Each named turn below is shown by a few rows before and after it. Which turns, in which order, take the first row of each later pair to the second? The first pair is answered.
K578 (before => after):
[-1 18 -1 4 -20 -7 -6 -3] => [3 14 9 -11 -13 -18 -10 7]
[22 10 -9 -22 -12 -13 -13 0] => [17 8 -12 -12 -21 -1 -16 -11]
[10 22 2 0 -17 -25 -5 18] => [24 8 -2 -4 -16 -25 -1 16]
[-8 -12 -6 16 5 3 9 -1] => [-15 -2 -7 9 7 -1 11 7]
K212 (before => after):
[-5 14 14 -14 15 -23 -3 8] => [-10 11 15 -8 24 -17 0 10]
[37 -10 6 -19 -32 -8 -21 -4] => [27 -49 7 -17 -5 -6 9 8]
[-39 40 14 -3 23 -18 10 19] => [-29 47 13 -14 8 -19 -6 15]
[27 -21 6 -25 3 -2 -25 -14] => [8 -38 5 -9 22 1 2 -13]
K15 (before => after):
[9 7 -8 -13 -8 4 -1 -5] => [3 -4 -12 -7 6 1 14 0]
[5 5 2 -21 1 -22 -28 27] => [22 -34 -14 -4 -11 2 -18 10]
[-4 0 1 1 0 0 0 6] => [0 -1 -4 2 -3 -1 -2 -1]
[-12 10 0 9 -11 4 -4 -6] => [-9 1 -5 15 -2 2 5 -11]
Pairs:
(2 to 3 turns a pair)
[18 -58 -28 8 10 41 11 -27] => [35 -4 -5 -72 9 0 -30 9]
K15, K578, K15
[32 -57 0 -4 4 29 9 5] => [-37 43 32 -1 14 -6 -1 32]
K212, K15
[7 3 14 -32 13 -17 -7 20] => [8 -26 4 -19 23 -9 11 18]
K15, K15
[-36 22 4 20 32 -4 21 14] => [1 49 8 -21 -2 -16 -26 12]
K212, K212
[46 -27 -18 -51 -16 -11 -27 4] => [31 -3 -7 -64 -5 -23 -30 22]
K15, K15
[-33 -24 -2 37 27 15 44 -10] => [4 -24 -19 43 -15 33 14 -38]
K15, K15
[-22 21 -1 11 9 -12 10 3] => [-17 -5 -1 20 11 3 20 -6]
K15, K15
[1 -41 0 -18 36 14 3 5] => [9 27 -1 -5 -19 16 -41 -13]
K212, K212, K212
[-36 -24 -8 48 22 29 15 -6] => [-26 9 18 -24 47 -12 -7 37]
K15, K578, K212
[12 26 13 -31 -8 -11 -24 8] => [-16 -18 9 -2 34 -1 23 17]
K212, K212
[-41 17 2 23 35 18 41 -4] => [-13 5 -16 43 -6 43 24 -36]
K212, K15
[-19 -16 -14 19 20 13 23 -13] => [-22 -14 -7 -3 35 -2 24 2]
K578, K578
[41 -53 -4 -37 20 7 8 -1] => [-16 -21 13 -27 57 -15 27 24]
K15, K212
[49 -24 -3 -7 -14 6 -10 -5] => [-22 41 21 9 18 -20 5 18]
K212, K212, K15
[2 4 0 -30 16 -13 -7 19] => [-20 23 -6 21 -6 8 -3 -5]
K578, K578, K578
[-32 60 8 10 -13 -10 -7 -2] => [-47 23 10 20 21 -14 31 13]
K15, K15
[37 -12 -11 1 -16 16 -15 -5] => [15 -29 -13 24 4 22 12 -1]
K212, K212
[35 -35 -21 20 -34 24 -1 -22] => [25 29 13 -47 -14 -25 -26 21]
K15, K578, K15
[-10 11 -6 30 -18 5 2 -13] => [10 -2 -9 26 -23 8 2 -15]
K578, K15
[24 -38 -32 27 3 -5 9 5] => [-22 19 -18 47 8 -16 11 9]
K212, K578
[37 -40 21 -26 0 7 14 13] => [-15 -27 16 31 9 18 42 -2]
K212, K578
[4 -27 -21 47 2 19 27 -24] => [51 4 -10 -26 -24 -10 -25 -5]
K15, K578, K15
[25 -23 -14 -13 -18 -26 -18 -8] => [14 2 -8 -25 -15 -39 -21 4]
K15, K15
